Read these off the matrix that follows. Counting starts at 0.
1) Find the entry directly below the centre entry.
2) Find the entry directly above 148.
3) Find the entry at row 0, column 0.
4) Find the entry just right of the largest entry.
5) Find the entry in the top-right corner.
6) Find the minimum.
7) Find the entry just right of the centre entry.
8) Find the entry at row 2, column 1.
[[128 129 127 128 127 128 128 128 127]
 [132 127 136 138 122 119 133 131 134]
 [132 128 134 138 122 121 133 131 132]
 [136 128 141 148 115 113 137 134 137]
 [129 130 129 130 126 127 129 128 129]
 [122 129 118 113 136 139 121 123 122]
 [140 131 144 155 109 109 140 134 139]
 [138 130 141 150 113 112 138 133 137]
 [116 120 118 107 147 140 120 127 120]]
1) 136
2) 138
3) 128
4) 109
5) 127
6) 107
7) 127
8) 128

[[124 128 130 126 130 130 128 130 131 129 123 129 129 127 123 126]
 [125 130 133 137 137 130 139 133 129 132 124 140 136 131 124 137]
 [130 127 129 117 119 128 120 125 129 126 129 119 122 123 130 121]
 [125 133 134 127 131 131 127 138 133 129 123 126 133 127 127 126]
 [129 127 123 121 124 130 118 127 125 130 125 118 120 122 127 115]
 [127 125 124 127 127 122 127 120 126 126 127 125 127 128 123 125]
 [131 130 130 132 130 128 132 131 127 128 128 133 132 127 133 129]
 [125 129 125 126 130 126 128 127 126 125 125 127 128 127 125 128]
 [123 126 129 123 125 130 128 126 130 128 123 128 129 127 124 126]
 [126 132 138 146 147 141 148 133 128 131 125 150 144 135 124 146]
 [129 128 128 136 133 130 135 128 128 128 129 135 135 130 132 134]
 [126 135 133 123 123 137 123 132 128 131 127 123 121 129 127 121]
 [126 127 127 117 117 128 119 123 129 126 130 117 120 122 132 116]
 [124 126 129 141 142 131 143 126 129 128 122 144 141 136 125 140]
 [127 125 126 129 123 124 122 123 125 129 129 124 124 121 126 125]]
Counting starts at 0.
Which number is the entry in row 0 and column 1?
A: 128
Which number is the entry just right of the largest entry?
A: 144
The bottom-right entry: 125
Which number is the top entry of the column that holds the largest entry?
A: 129
Which number is the top-right entry?
A: 126
Which number is the top-left entry?
A: 124
Which number is the entry at row 1, column 0?
A: 125
The entry just left of the largest entry is 125
Which number is the entry directly above the smallest entry?
A: 126
Which number is the entry at row 2, column 0?
A: 130
The entry in row 0 and column 2 -> 130
The entry in the bottom-left corner -> 127
The bottom entry of the column that holds the largest entry: 124
The entry in row 1 and column 1: 130
The maximum -> 150
Which number is the entry in row 1 and column 2?
A: 133
The entry just left of 139: 130
The entry directly below the smallest entry is 125

Questions about the table below.
1) Give the third entry from the end, reading row by row.
2) Give the entry just right of the smallest entry.
3) Give the entry just left of 109.
4) Give the entry just left of 131.
5) Give the bottom entry of the column that holds the smallest entry.
6) Give the entry just right of 132.
7) Give the last entry, reading row by row.
8) Give the entry in the bottom-left corner.
[[135 109 100 102 138 119]
 [113 125 133 139 126 112]
 [127 124 120 119 112 102]
 [149 136 128 129 132 123]
 [103 116 127 145 119 123]
 [135 112 137 120 116 147]
 [104 103 116 127 129 101]
 [154 143 116 155 101 128]
 [110 126 118 117 118 103]
 [145 102 148 115 110 116]
 [142 111 107 133 119 143]
 [112 103 117 155 131 121]
 [122 114 143 116 117 149]
 [130 130 129 108 139 137]
 [133 148 124 149 125 143]]
1) 149
2) 102
3) 135
4) 155
5) 124
6) 123
7) 143
8) 133

a =
[[131 127 129 135 127 126 128 124 126 130 120]
 [136 135 118 125 128 127 134 129 133 123 133]
 [128 124 127 130 128 132 126 131 126 130 137]
 [131 138 125 126 128 125 122 129 126 125 129]
 [133 131 117 125 136 125 132 126 134 129 129]
 [129 127 127 131 128 128 135 126 126 135 126]
 [127 125 127 128 127 134 129 126 134 128 129]
 [123 129 151 131 142 121 129 129 136 129 130]
 [126 127 130 129 128 126 128 122 128 124 127]
 [130 127 128 129 133 128 127 130 131 133 126]
 [127 126 131 130 123 124 128 130 130 127 128]
 [128 125 125 131 127 134 130 127 132 128 125]]
The entry just right of the smallest entry?
A: 125
The last entry, reading row by row is 125
The largest entry in the first column is 136
The 3rd entry on the main diagonal?
A: 127
The entry directly above the largest entry?
A: 127
The fourth entry in reading order?
A: 135
The smallest entry in the first row -> 120
The largest entry in the last column: 137
The bottom entry of the column that holds the largest entry?
A: 125
The second largest entry is 142
The second entry on the diagonal from the top-right corner is 123
The first entry in reading order: 131
The fifth entry, reading row by row?
A: 127
The top entry of the column that holds the largest entry -> 129
The 3rd largest entry?
A: 138
The entry just right of the largest entry?
A: 131
The second entry in reading order?
A: 127
The 2nd entry on the main diagonal: 135
The last entry of the largest entry's row?
A: 130
The entry in the bottom-left corner?
A: 128
The smallest entry in the first column?
A: 123
The last entry in the row that holds the smallest entry: 129
The 3rd entry on the diagonal from the top-right corner?
A: 126
The entry directly below the largest entry?
A: 130
The entry directly above the smallest entry is 125
The minimum -> 117
The entry just left of the largest entry is 129
The 2nd smallest entry?
A: 118
The entry directly below the smallest entry?
A: 127

Questions about the grid below. Indices start at 0.
1) Read off the top entry of the column that holds the largest entry.
2) Read off the entry just left of 147.
3) Read off the entry at row 1, column 0.
4) Read off the entry in the top-left corner.
5) Read off the bottom-left entry.
6) Read off the entry at row 2, column 1.
7) Read off the entry in the bottom-right corner.
8) Read off the entry in row 1 and column 1.
[[135 130 116 124]
 [114 123 130 127]
 [134 138 127 119]
 [119 118 138 138]
 [119 114 149 146]
 [140 131 125 131]
 [135 139 115 115]
 [130 126 153 138]
 [123 116 147 145]
 [133 125 116 132]]
1) 116
2) 116
3) 114
4) 135
5) 133
6) 138
7) 132
8) 123
